[142 152 130 128 129 128] => 128
[140 102 144 129 131] => 131
[116 113  99 128] => 128
[112 144 156 141 131 125 128] => 128
[107 141 140 157] => 157
[114 125 133  99 128 129 127] => 127
[149 128 121 140 120 117] => 117
[148 109 120 115 153] => 153
[156 151 127 110] => 110
---
[131 150 148 133 132 137] Answer: 131
[137 102 109 150] Answer: 137
[120  98 134 150 112] Answer: 120
[141 114 137 131 151] Answer: 141
[104 138 121 118] Answer: 104
[155 142 102 146 105] Answer: 155
---
Q:
[[137 106 129 133 120 122 135]
 [120 121 114 115 142 118 146]
 [124 152 122 123 130 126 116]]
A: 152

Q:
[[101 135 137 122 155 119 149]
 [150 138 135 155 121 134 119]
 [155 129 127 153 130 127 119]]
A: 129

Q:
[[127 114 140 113 142]
 [124 141 110 110 150]
 [142 144 127 115 127]]
A: 144

Q:
[[132 109 136 148 134 153]
 [123 155 131 128 110 119]
 [114 111 108 156 153 121]]
A: 111

Q:
[[122 109 138 104 114 117]
 [148 136 141 114 137 108]
 [131 143 109 146 132 116]]
A: 143

Q:
[[110 123 155 108 142]
 [108 124 153 105 139]
 [119 129 137 119 132]]
A: 129

Q:
[[127 137 118 115 129 127]
 [142 142  99 112 134 130]
 [129 135 120 119 129 128]]
A: 135
---
[[108 126 144 127 116 132 113]
 [141 146 145 100 132 125 124]] ans = 132

[[123 138 129 151]
 [142 132 126 130]
 [129 123 112 137]] ans = 132

[[137 149 120 134]
 [131 143 111 149]
 [120 111 152 142]] ans = 143

[[116 118 100 128 136 114]
 [117 126 108 131 134 128]] ans = 131

[[109 104 131 102]
 [143 121 157 112]
 [118 123 132 130]] ans = 121

[[149 127 141 135 149 116 137]
 [147 134 154 132 108 128 119]
 [120 123 125 120 134 124 130]] ans = 108

[[139 134 115 139 130]
 [101 114 131 119 134]] ans = 131

[[105 112 135 138 144]
 [124 110 103 116 118]
 [118 116 121 149 119]] ans = 103
---
121  131  141  119  153 ans = 131

105  125  145  136  133  145  128
 98  116  147  151  127  142  114
ans = 125

100  141  108  131 ans = 141

118  145  125  105 ans = 145

139  139  129  115  135  123  122
116  136  148  151  125  127  129
130  122  119  122  128  130  129
ans = 139

139  103  113  152 ans = 103
---
[[124 154 141 125 141 122]
 [122 107 112 136 129 129]
 [136 140 144 114 105 117]] 122

[[122 120 137 106 136]
 [125 123 138 123 138]
 [122 137 131 122 114]] 136

[[129 141  99 141 128 149]
 [137 108 122 107 150 148]
 [112 113 149 115 113 149]] 149

[[124 122 137 148 115]
 [134 135 117 123 151]
 [134 130 118 128 150]] 115

[[129 120 129 132 107 139 125]
 [122 123 135 134 134 105 128]
 [104 124 117 140 109 124 124]] 125

[[122 126 119 112 141 127]
 [110 141 146 104 144 157]
 [121 134 129 107 141 134]] 127

[[152 117 142 127 130 129 114]
 [123 137 117 127 117 126 128]
 [129 137 133 127 126 141 127]] 114

[[131 133 144 138 151 132 118]
 [109 136 151 122 129 128 146]
 [145 136 143 143 123 139 120]] 118

[[118 151 128 137 125 124]
 [138 128 123 109 145 123]
 [141 116 141 118 112 130]] 124

[[144 153 146 123 137 110]
 [146 153 145 122 140 110]
 [145 153 146 123 138 110]] 110
---
[[147 126 154 123]
 [131 128 146 102]
 [152 136 152 157]] => 157, 102

[150 109 141 124] => 150, 109

[101 111 128 119 131 117 104] => 131, 101

[135 145 126 123 111 105 123] => 145, 105

[147 154 155 137 100 112 157] => 157, 100

[[103 112 129 148 123 148]
 [139 115 112 146 122 144]
 [151 131 110 145 114 114]] => 151, 103
---
Input: [152 135 134 136]
Output: 152
Input: [105 120 125 131 128]
Output: 105
Input: [118 126 129 143 107 105 112]
Output: 118
Input: [106 148 102 117 138]
Output: 106
Input: [107 146 117 105 117 133 129]
Output: 107
Input: [151 135 123 137 125 140]
Output: 151
Input: [128 124 150 157]
Output: 128
Input: [150 148 132 111 128]
Output: 150
Input: [132 132 152 106]
Output: 132
---
[[117 135 139 136 124 111]
 [134 130 133 135 126 114]
 [120 134 135 133 129 106]] -> 129

[150 152 148 121 120 124] -> 120

[[129 129 127 120 133 145 135]
 [143 128 128 129 141 115 154]
 [117 127 129 136 116 125 108]] -> 125

[124 152 145 138 122 141] -> 122

[155 136 129 103 151] -> 103

[[106 126 122 110]
 [129 119 148 142]
 [115 135 122 129]] -> 122

[106 105  99 142] -> 99
---
[[146 138 138 123]
 [126 143 129 157]
 [128 126 136 117]] gives 129

[[143 114 129 106 142 121]
 [143 120 140 131 117 104]
 [105 132 121 158 126 154]] gives 117

[[152 138 124 121 111 110 137]
 [123 152 125 145 127 128 128]
 [138 119 143 143 110 138 109]] gives 128

[[121 148 129 149 110 133]
 [128 139 125 131 137 117]
 [117 140 114 137 156 113]] gives 137

[[126 148 114 104 112 147]
 [149 152 114 106 151 118]
 [104 119 141 108 104 104]] gives 151

[[134 117 146 125 128 121 115]
 [122 130 142 103 139 118 127]
 [135 142 130 125 130 118 124]] gives 118
---
Q:
[[126 152 129 133 123]
 [102 127 128 145 128]]
A: 129

Q: [140 144 146 142  99 127]
A: 146

Q: [103 124 135 129]
A: 135

Q:
[[116 155 126 126]
 [118 130 134 132]
 [145 135 128 139]]
A: 126

Q: [122 117 140 146 106 113 135]
A: 140

Q: [154 102 158 124 120 129 144]
A: 158

Q: [158 139 137 120 144 125]
A: 137

Q: [116 141 132 103]
A: 132

Q: [146 139 156 120 141]
A: 156
---
[[106 136 141 141]
 [133 147 138 138]
 [118 101 132 132]] 132

[134 104 129 132 119 108] 119

[[123 144 157 117]
 [124 139 148 121]
 [125 137 145 123]] 145

[[107 142 131 127 146]
 [112 149 127 128 132]
 [104 140 129 126 148]] 126

[[151 136 128 137 141]
 [113 138 110 142 110]
 [144 135 131 130 123]] 130

[156 110 137 110] 137
---
119,128,99,142,113,118
123,129,133,132,123,139
>> 123

125,130,137,134,124
150,124,124,123,133
128,128,128,128,128
>> 123

157,106,128,156
135,111,143,152
103,116,118,109
>> 143

113,108,113,127,123,135
120,139,121,148,152,109
>> 152

108,118,123,110,129,146,112
132,112,136,99,140,133,105
116,112,125,157,124,153,111
>> 133

133,121,120,130,128,129
149,123,128,140,119,139
114,113,125,106,140,115
>> 119
---
array([100, 127, 123, 157, 125]) ans = 100, 125

array([[109, 118, 107, 118, 132],
       [114, 105, 112, 127, 135],
       [114, 105, 112, 128, 136]]) ans = 109, 136

array([129, 104, 128, 132, 135, 121, 117]) ans = 129, 117

array([103, 130, 139, 120, 141, 141, 136]) ans = 103, 136

array([[121, 129, 133, 126, 123, 130, 127],
       [102, 116, 112, 123, 110, 138, 118],
       [117, 123, 118, 126, 121, 132, 124]]) ans = 121, 124

array([125, 154, 129, 133]) ans = 125, 133
---
[[156 125 122 122 135]
 [127 129 129 128 128]] -> 128

[[147 118 133 145 127]
 [150 138 138 141 123]
 [147 122 121 137 124]] -> 124

[102 126 143 134] -> 134

[[122 136 115 144 135 133]
 [120 141 110 150 134 138]
 [121 136 115 145 135 133]] -> 133

[[147 127 119 119]
 [156 120 138 131]
 [123 137 135 126]] -> 126

[[126 134 123 123 133 120]
 [155 144 150 141 152 112]
 [128 135 115 151 139 145]] -> 145

[[101 133 138 141 133 114]
 [135 147 133 143 143 113]] -> 113

[151 108 137 143 138] -> 138
---
Input:
[[107 118 116 125 114 136 120]
 [103 116 111 121 110 138 118]]
Output: 118

Input:
[[117 121 126 138 123 147]
 [138 138 106 130 113 106]
 [112 118 143 129 120 115]]
Output: 115

Input: [125 158 115 129]
Output: 129

Input: [129 146 151 147]
Output: 147

Input:
[[116 117 152 105 146 145 100]
 [126 126 117 133 116 122 136]
 [144 126 135 125 141 120 106]]
Output: 106

Input:
[[114 104 123 139]
 [145 116 143 112]
 [147 128 128 118]]
Output: 118

Input: [114 121 102 105]
Output: 105
